One vector is turned by the same rotation once a step. Each row is the vector after some number of steps, and that number follows the row.
The counts run from 0 to 797.
[  2  19 -11 -11 -10 -58  63   0  40  10  27 -19 -29  32 -17  32 -10   3
 -34 -26 -37  -3  27  -8 -39   4  23   0 -36 -26  49   4]
752
[ 55  11  29  17  -3 -32  24 -13  57 -22   3   6 -14   8 -19  -6 -37 -51
 -47 -14 -28 -11 -15 -24 -20  34   9 -11 -51   9 -29  16]
552
[ 24 -18  32 -16 -49   7 -38   4  18 -43 -12  23  -4   7 -26  21  28  22
  19   0  24 -38 -14   8  22  -9  -1  74 -44   1  27   7]
81
[ -2 -26 -11  12 -10 -11  13 -17  13 -13   7  26  17 -41  -2 -37 -21  45
  55  37 -48  -8 -28  26  37  19  10  32 -61  -5  -5  -4]
28
[-57  13 -34  38  10 -11 -25  15  16   5  24   9  21 -23  -9  -6  44  34
  -9  14   8  87   0  -6   9  -3 -58  20 -36 -20 -11 -24]
714
[-16  12 -13 -21 -12  17 -21  13   7   4   6  -1  61 -20 -34  24  19  26
  46  13  36  41 -14 -27  42  -3 -49   8 -41 -12  20  -3]
425
[ 10  -1  26  -5  10  10  -9 -27 -26 -16 -37   1  21 -20 -30 -15   8  23
 -44 -24  37  41  18  -7 -10 -44  46  23  -1  43 -78  16]
286
[ -4  -5 -11 -24 -17  -5  -9 -13  18   4  -3  -9  81 -28 -46  24   3  46
  43  19  25  42 -11 -29  13  -1 -50  -8 -27  -8  36  -2]
424
[ 24  13 -15  26 -12   6   1  30  74 -26   0  -8 -63  22  22   9  -8 -38
  -8   6 -25  26  14  56 -36  17 -10  10 -31  27   5   9]
42
[-22   3  14   7 -14   2   2  -7  50 -28   7  42 -27   1  13   2  18 -39
 -61 -43  -7 -33  13  11   2 -11  70  30 -46 -11 -46   1]
603
[ 19 -25  30   0   3 -36 -13  11  -8  -5   7 -28 -22   1  15 -11  46  -1
 -57  -7  17 -28  47 -20  35 -23  50   2   1  78 -30 -22]
523
[-10  26 -19 -25 -36 -10  47 -19  17 -10  19 -29  -7  -5  27  23   0  -7
  53  34 -17 -69 -17  14  40  -3  -6  37 -42   8  33 -13]
533
[-34 -26   9  17  -7 -18  -4 -23  60 -13  -1  33  -4   5 -10  -6 -12 -20
 -47 -32 -14 -13  22   8 -19 -18  81  11 -31  -5 -36  -8]
604
[  4  18  10 -35   3  21  72 -14   8 -50   2  29   2 -15 -30  26  -7  39
   9 -34   4 -31  19  28  21 -15  65   8 -39   3 -11  16]
230
[-11   0 -13 -28  -8 -11   4  43 -41  53  34  14  30   0 -36  13  40  17
 -60   8  26  23  18 -41  19   8 -32   2 -46  47 -20  16]
290
[ 15   4 -11   3   6  22 -14  12  41 -20 -36 -16  10 -13   5 -21  29  20
  46 -56  15  49  46  -3  15 -36   7 -29 -29 -11 -34  48]
627
[ -3  -6  39 -29 -58 -41  37 -29 -12 -26  -2  -3  -8   4  27   4 -13  11
  74  -5   1 -54  -5  16  12 -34  14  21 -42  20   8   3]
164
[ 29 -23   2 -11 -40 -44  22 -26  30   4 -31 -23  15  -6  21 -24 -66   3
  62  17 -10   1 -13  38 -15   3   8  17 -28  46  29  32]
333
[ 15  52  37 -25 -13 -32  32 -23 -18  12  59 -34 -20 -12  13  44  -9 -63
  10  25  -1  13  18 -43  34  -3 -10  28 -19  -6   3 -26]
74
[ 28  -1  39 -57 -29  31  -4 -18 -20 -24 -14 -10  40 -37 -34  27  -7  29
  46 -31  32  32  39 -17   5 -51  -7 -15  -8  35 -15  39]
508
[-39  17  -5  -6   0  13  12 -21 -17  16 -19 -29  37 -10 -10 -29  43   9
  33 -35  16  13  11 -71   1 -18 -67 -28 -60   2 -21  -3]
340
[-13 -25  -9  -5 -35   2  33   2  47 -11 -27  11  -8  22 -25  33  -9  -8
 -18  14  -4   5  25  59 -47  20  21  13 -19  54  67 -30]
213
[  7  13  -3   2  22   3  48   1  57 -17  47  -8  -2 -46  36  10 -25   5
  -1   8 -68  31  19  12  21  17  31 -53  -8   7 -35  20]
548
[-15  14  24 -21 -23   2  42   6  42 -33  30  -2 -22  -3  11  68  -6 -32
   9  -5 -32  17  49  21  -5  -4  40 -46  -7   3  50 -22]
667
[ 34  42 -19  16   1  60  25 -17  27 -32  -9 -18 -42  -5   9 -34   9   3
  56  13 -30   5  18  49  -4  -2  13  56 -15   9 -33  31]
110
[ -2  13  13 -30   0  55   6  41  45 -30  59  13 -32  -2 -18  59  16 -16
 -19  26  -5  -6  43  20  22   4 -20 -25 -22  26  33 -16]
665
[ 23  41  -9 -34  12  60  66  -9   0 -42  18  31 -18  -7 -21  19  10  29
   2   5   2 -35  20  27  16 -11  33  26 -45  14 -21  22]
229
[ 41   2  24  -8  -4  36 -20 -31   8 -30 -31 -24   6 -14   0 -33 -20 -10
  46   7  56 -46 -11   4  -2 -27 -29   6 -40  45 -45  22]
336
[-38  -3 -25  34  26 -14 -28  -6  41   3   9   0  41 -19 -24   3  28  34
   0 -11  16  95  10 -14  -9 -21 -35   0 -22 -47 -10 -13]
713
[-26 -34  23  24   0   2 -31 -50  15 -18  -7  -6  15  -5 -16 -52  59  41
  -1  -9   0 -41  -6 -34  26  -1  11  41 -45 -28 -30 -46]
539
[ -2 -50   6  -8 -22 -34  45  15  28  12  26  32   6 -22  31 -24 -38  -2
  23  19 -26 -43  -4  32  29  24  22 -35 -57  55  16 -10]
96
[  2 -13  15   4  -2 -37 -21 -37 -48  32   1 -31  21  -7  -7 -43 -13  13
  19  11  32  38 -14 -31 -34 -34 -56  19 -28  38 -29   1]
51
[ 12 -49  42  45  -4 -62   1 -17  46  -5   5   5  -3  17  -4 -19 -41   9
  10  17  25   1 -24   1 -33   2 -49 -18 -51  17   6 -43]
555
[-38 -25  20  29  12 -15 -19 -73  17 -20  -5 -18  16 -14  -6 -45  12  23
  30 -10   1 -34  -7 -26  16 -22  35  35 -46 -44 -27 -46]
538
[-45 -20 -27  -2 -18  26 -32 -16  35  -7   7 -21  51 -31  31 -14  41  43
  59  14   8 -16  -4  -8  42 -31 -52  -8 -43   3  -3 -10]
255
[-61   3 -21 -23 -31  -5  47   0  32 -32  36  30  17 -32  30  45  10  22
  27  -3 -29 -18  -3  15  35 -34  26   2 -52 -26  -1   1]
600
[-15 -17   6  -2  15  -1   7 -32 -35  14 -16  -2  41 -34 -29 -11  11  44
 -42 -12  38  58  29 -20 -15 -42  33  -1   7  36 -61  11]
287
[ 34 -13  38   3 -31   9 -21  -5 -46  -7 -16  12  -2 -21 -30 -25 -19  15
  52  39  38  19   3  21  22 -10 -36  33 -29  65   4 -34]
505
[-21 -20   5  37   8 -46   8 -29  25  10 -16  33  54 -29  -3 -33 -33  11
 -26  -2  30  14 -50 -23  -4  12  -9   5 -61   5 -48 -22]
487
[-13  51 -17 -15  17  78  11  -4  59 -46  26  11  10 -36 -28  50  13  -9
  10  -9  26  51  15  14   6 -30  -7  -7 -20 -27 -20   8]
428
